Look-ups in named tables: a row name and a column name give one cell, copied from the table.

Table vogupu
          piz   vero    suf   diru
vani    0.418  0.566  0.436  0.675
lesava  0.403  0.446  0.786  0.040
laz     0.595  0.428  0.419  0.519
korodi  0.413  0.561  0.438  0.662

What is the piz of korodi in vogupu?
0.413
What is the piz of laz in vogupu?
0.595
What is the vero of laz in vogupu?
0.428
What is the diru of korodi in vogupu?
0.662
What is the diru of laz in vogupu?
0.519
What is the vero of vani in vogupu?
0.566
What is the vero of lesava in vogupu?
0.446
What is the piz of lesava in vogupu?
0.403
What is the vero of korodi in vogupu?
0.561
What is the suf of lesava in vogupu?
0.786
What is the suf of laz in vogupu?
0.419
What is the suf of korodi in vogupu?
0.438
What is the diru of vani in vogupu?
0.675
What is the suf of vani in vogupu?
0.436
What is the piz of vani in vogupu?
0.418
What is the diru of lesava in vogupu?
0.040
Row with the largest suf: lesava

zuvames
cols = novevik, dok, pusa, meve, tev, vol
suvutal: [105, 3, 250, 128, 127, 171]
fov: [160, 31, 94, 123, 137, 160]
zozimed: [115, 208, 81, 157, 143, 113]
sufibu: [91, 241, 187, 178, 96, 116]
bor: [117, 95, 114, 140, 160, 133]

tev of bor = 160
dok of fov = 31
novevik of bor = 117
vol of fov = 160
vol of sufibu = 116
novevik of sufibu = 91
pusa of zozimed = 81
meve of sufibu = 178
novevik of suvutal = 105
tev of fov = 137
tev of zozimed = 143
meve of zozimed = 157
tev of sufibu = 96
vol of bor = 133

kodab
cols = guk, gevopo, nifubi, zurukit, letir, rufofi, pak, rovuge, lafaf, tek
det: [109, 4, 46, 90, 136, 67, 97, 117, 218, 158]
tig: [116, 112, 78, 91, 153, 208, 154, 74, 10, 50]
nunug: [191, 150, 42, 21, 54, 135, 89, 89, 87, 185]
gif: [129, 215, 156, 96, 3, 47, 99, 128, 71, 95]
remosuv: [202, 178, 144, 23, 31, 59, 143, 77, 97, 88]

What is the letir of nunug in kodab? 54
What is the lafaf of det in kodab? 218
What is the rufofi of gif in kodab? 47
What is the letir of det in kodab? 136
What is the rufofi of nunug in kodab? 135
What is the rovuge of nunug in kodab? 89

Table met
|  | fel | nupap | ledam |
|---|---|---|---|
| sutuber | -67.0 | 8.9 | 40.4 |
| zopo | -72.2 | 52.0 | 2.1 |
| sesomed | -74.6 | 6.8 | 38.2 |
| falime | -72.1 | 6.7 | 36.6 |
| vunezi | -70.3 | 11.3 | 40.5 |
| vusitil | -68.8 | 16.5 | 58.6 |
| siz | -52.8 | 83.6 | 49.9 |
| nabel | -62.4 | 65.9 | 63.4 |

What is the nupap of nabel in met? 65.9
What is the ledam of vusitil in met? 58.6
What is the ledam of sutuber in met? 40.4
What is the ledam of sesomed in met? 38.2
What is the nupap of siz in met? 83.6
What is the ledam of zopo in met? 2.1
What is the fel of zopo in met? -72.2
What is the nupap of sesomed in met? 6.8
What is the fel of sutuber in met? -67.0
What is the nupap of vusitil in met? 16.5
What is the nupap of zopo in met? 52.0
What is the ledam of nabel in met? 63.4
What is the nupap of sutuber in met? 8.9
What is the ledam of vunezi in met? 40.5
What is the fel of falime in met? -72.1
What is the nupap of vunezi in met? 11.3
What is the nupap of falime in met? 6.7
What is the ledam of siz in met? 49.9
What is the fel of siz in met? -52.8

mutapu:
,bute,lazunen,dum,nozefam,talumi,diride,gegina,lumo
belatuk,0.18,0.86,0.71,0.64,0.69,0.66,0.42,0.71
digove,0.97,0.93,0.85,0.31,0.54,0.66,0.60,0.70
poz,0.11,0.93,0.80,0.62,0.85,0.76,0.40,0.82

What is the diride of belatuk in mutapu? 0.66
What is the bute of belatuk in mutapu? 0.18
What is the diride of digove in mutapu? 0.66
What is the gegina of belatuk in mutapu? 0.42
What is the nozefam of belatuk in mutapu? 0.64
What is the nozefam of digove in mutapu? 0.31
What is the bute of digove in mutapu? 0.97
What is the lumo of poz in mutapu? 0.82
What is the talumi of poz in mutapu? 0.85
What is the gegina of digove in mutapu? 0.60
What is the nozefam of poz in mutapu? 0.62
What is the lazunen of digove in mutapu? 0.93
What is the dum of digove in mutapu? 0.85
What is the talumi of belatuk in mutapu? 0.69
What is the lumo of belatuk in mutapu? 0.71
What is the dum of poz in mutapu? 0.80
What is the lumo of digove in mutapu? 0.70
What is the talumi of digove in mutapu? 0.54
What is the dum of belatuk in mutapu? 0.71
What is the lazunen of belatuk in mutapu? 0.86
Row with the largest gegina: digove

mopa.tsv
	sab	gaz	val	gosimu	duru	vir
vozanu	24.99	50.77	77.22	12.32	91.72	77.92
buzen	25.09	50.67	77.15	12.34	91.75	77.95
ramep	24.83	50.84	77.28	12.28	91.73	77.88
mipe	28.72	83.49	95.02	18.91	73.40	69.03
dig	24.74	50.92	77.35	12.25	91.72	77.86
samiv	28.72	83.45	95.03	18.87	73.46	69.08
liv	28.72	83.43	95.02	18.86	73.47	69.09
fivafa	24.93	50.82	77.26	12.30	91.72	77.91
rukezeg	24.87	50.82	77.26	12.29	91.73	77.89
libunal	28.60	83.49	95.07	18.80	73.51	69.08
talo	28.70	83.51	95.03	18.90	73.41	69.03
zit	28.78	83.42	95.00	18.91	73.44	69.07
giz	24.91	50.83	77.27	12.29	91.73	77.90
gugef	28.72	83.47	95.02	18.90	73.42	69.05

val of ramep is 77.28
sab of dig is 24.74
duru of fivafa is 91.72
vir of fivafa is 77.91
duru of buzen is 91.75
vir of liv is 69.09
val of mipe is 95.02
gosimu of samiv is 18.87
val of giz is 77.27
val of gugef is 95.02
Which row has the largest vir? buzen

